One turn sends every row of this set to another row. A few are shown first. Where does it send the rows asked after them?
K_629: [-11 -11  -9  12   9  27  -8  16  12   9  15  39  26 -18  28   2   8 -21
 -27  31  35   3  -4 -16  23  -9]
K_795: [ 16   0 -20  18   2  -6   4  -8 -10 -37  20 -14  24   2   8  -1 -13   2
   4 -26   1   7  -5   8 -43  26]
K_556: [ -5  -4  -2 -13  -8  -1 -15  17 -15   3  -2 -32 -21  36  10  18   9 -12
  15 -20 -29  14   4  38  20  15]
K_822: [-15   7  -3  14  13   9 -15  42  -3 -12  23  12 -11 -34  10 -10 -24 -10
 -34 -15   4 -23  10  -4  -9 -28]
K_447: [  4 -11  -6 -17   9  -4 -18 -27  43   0  25  -5   3  19   5  14  24  14
  15   7  32   9  -9 -17 -17 -26]
K_993: [ 15 -33  21  14  38 -13   5   3  -8   8  27  -6 -21  43  16  -3  -7  -1
 -13   7   7  15  15  24  31 -28]
K_721: [ 18   3 -46  10 -10   6  17 -10 -11  -5   6   7  14   8   4 -15  14  -2
  20  -9 -23  27 -10 -10 -16  21]
K_861: [-38  19   3   7  -3   6 -18  34  -4  39   2  28 -47  -9  12  18   0  -8
  -9  40  12  10  20  -7   7  19]
K_534: [-25  12 -30  -1 -33   1 -17  14  -2  16  -2  18 -31  28  23  20  -5   4
  19   3  15  23  13  27 -25  36]
K_227: [ 11 -39   4   1  36   4  16  -1   3   6   1  -7  -9  36  16 -13   7  -9
 -15  13 -14  18   3  26  37 -21]
K_207: [-27 -17  23  -6  30  -4  -4  24   5  10 -25   3  -3  -2  34  12   5  25
  -6 -30  -9  20   0  31 -17  10]
K_116: [ 10   1  -9   9 -23  18  27   5 -24  13  17  -6 -18  27  -9 -20 -16 -25
 -40  37  16   0   8 -13  15  12]
K_414: [ 12  -2  -8   5   6 -17   5 -29  45  -3  27  -1  -9  -5  18   6   7  10
  11  -7  20  10 -38 -21 -17 -12]
K_385: [-28  23 -18   7 -34   3 -10  24   8  10   8  26 -20   0  23  12 -19  15
  10  -6  19  10  21  19 -44  20]
K_653: [-15  -4 -25 -11  22   1 -26  17 -32 -10  -6  12  36  13  10  10  -2   3
  22  20  -8  -3  19  28 -12  17]
K_391: [ -2   8  -5  20  14  -4   7   0  32   8   9   2 -17 -36  31   6 -10   1
   3 -22 -28  36 -17 -12 -19   8]
K_598: [  9 -22  13  -1   0 -15  12 -20  24   5  -8   7   7 -19   7   6  34  -1
  -1  25  20   3 -32 -36 -12  11]
K_814: [ 12 -14 -41   8   0   8  19  -7  -1  15  -5  12   1   5   3 -20  18   8
  -1   5 -31  38 -20 -14  10   7]
K_857: [  1 -21  19 -11  -4  -6   3   5  15  11  -7 -28  -9 -24 -24   5  30  -4
 -18 -22   6   0 -18 -31  -7 -10]
K_516: [  7 -23  23 -10  -3 -13   7  -3  21  -1  -2 -23   3 -28 -12   8  27   7
 -19  -1  20  -6 -14 -37 -20 -12]
K_833: [  5   1  -4  -3  14 -13  -5   6   4 -34  16 -23  21   2  13  12 -31  -8
  -6 -24  20 -14   6  20 -47  17]
K_709: [ -8  -2  -1   6  37   5  -5  40 -13 -10  31   4   0 -15  12 -19 -35 -17
 -39   0  -1 -14   2   9  12 -23]
K_904: [ -1  -5  -1  13 -24   1  25  27 -17  17  14 -10 -49  10   6 -14 -20 -30
 -49  16  20   5   1  -2  20  16]
K_315: [ -7 -14 -20  44   9  25 -27  12 -19  11 -25  20 -32  16  -9  21  25  11
   4  -5  28   1  28  -2   4 -18]
K_541: [  1  20  18  33 -20  15 -22  22 -36   5  27  21 -57   7   7  29  -4   8
 -13  16  18  -4   7  -9  -5   3]
K_122: [ -4  -4 -20 -12 -10  11   0 -13 -34  -6  21  -3  16  44 -12   2  -4 -13
  -7  49  22  -9  14   2   1  16]
K_6: [  3  15 -15  22  -2 -27  14   1 -21  -1  25 -29 -49  26 -10   1 -27  -8
   5  13  -4   8  21  13  -9  24]
K_703: [-19  -1  11  10  11 -15  17  16  11   9  30  32   8 -17  49 -21  -4  -5
 -29  19  50  16  -7 -10  -3   6]
K_661: [-31 -29  10   1  22 -21 -19  18  35  23 -25   0 -26  22  24   0  11 -18
  -5  -2  45  -8  18  20   7   0]
K_344: [-20  -4  -2  -9  20 -13  -8  15  13 -19   5 -14  16   2  31   7 -42 -18
 -10  -6  28 -17  10  35 -31  15]
K_316: [-17 -18  16   6  26  -3 -18  30 -15  22 -35  14 -11  -2   6  20  17  24
   4 -30 -14  17  12  14 -13   8]
K_522: [  3 -12 -20 -19   4  40 -16  15   1   1  -7   0  15   1   4   9  -6 -47
 -15  22 -20  -8   0   0  18  -2]
K_302: [  3  -1 -26  49   0  17 -21  14 -30   0 -11   6 -34   8 -10  22  14   7
  -4  -2  40 -10  27 -13  10 -15]
K_256: [-16 -13  18   7  14 -32  15   8  12   6  26  22   0  -7  51 -20  -6  20
 -22  10  30  32 -11  10 -23  15]
K_719: [  4  10 -20  47 -13  -7  -4   7 -36  -2   1   7 -47  24 -13  19  -6  16
   6  18  36 -15  20   3  -4  10]
K_64: [  3 -20   1  14  35 -18  20 -26  14  13  -2   3   8  14  25  -7  10 -10
  -2  53  23  28   0 -10   3  29]
K_785: [-32 -20  15   0  24 -12  -9  45  13  17 -13  -3 -38  16  19  -9   6 -18
 -28   1  34  -8  14  30  23   6]
K_9: [ 10  -6  43  37   1   1 -15   4 -44 -13  33 -17 -29  19  17  25  -2   8
 -18 -10  27  10  17   8  -6  -8]
K_99: [ 11   5  30  33  -7   9 -30  12 -43 -20  35  -4 -33  17  16  31   8   5
 -11   1  33   3  20  -1 -14   0]
K_813: [-23  28  21  17 -14   7 -28  23 -14  25  15  30 -56  -5  15  23  13   0
 -13  24  14   2  10  -6  10  19]
K_754: [ -7 -20   6 -18   7 -20 -22 -20  41   5  25  -7  -2  29   9  13  26   4
  20   9  43  10  -1   4  -9 -19]
K_530: [  4 -11  22 -12  -8   0 -13   0  -7  11   1 -42 -22  24   8  16  10 -26
  -1 -30 -31  12  -7   7  16   5]
K_458: [  9  16 -22  40  -6 -27   9  -7 -21  -5  10 -18 -54  25 -13   2  -9   2
   6   9  15 -10  22  14   3  21]
K_398: [  0 -12 -17 -12   6  38 -17  16  11   7   1  21  23  -8   8  16   5 -35
 -18  32  12 -11   4 -15  25 -15]
K_935: [ -5   0 -19  -9  10   3 -24  -8 -39 -16   8   1  34  36   2  10   3  -1
  12  36   9 -12  20  11  -5  12]
K_121: [  8  10  -4  12  12  -7  12 -22  44   5  20   8 -25 -22  22  16  -4  13
   7 -21 -12  26 -24  -8 -15  -8]
K_204: [-31  14 -12   8 -19   8 -12  41   7  -7  22  19 -21 -34   5   2 -26   1
 -18 -20  12 -16   9   2 -30 -12]
K_877: [ 10 -21  16   4  23 -16  28 -29  13  11 -11  12   2  -1  10   4  27  -2
 -10  44  24  12  -8 -15  -5  25]

K_9 moves to K_857
K_458 moves to K_121
K_785 moves to K_227
Now these:
K_795 moves to K_204
K_516 moves to K_302
K_64 moves to K_6
K_935 moves to K_833
K_522 moves to K_653
K_904 moves to K_814
K_116 moves to K_721
K_719 moves to K_414
K_661 moves to K_993

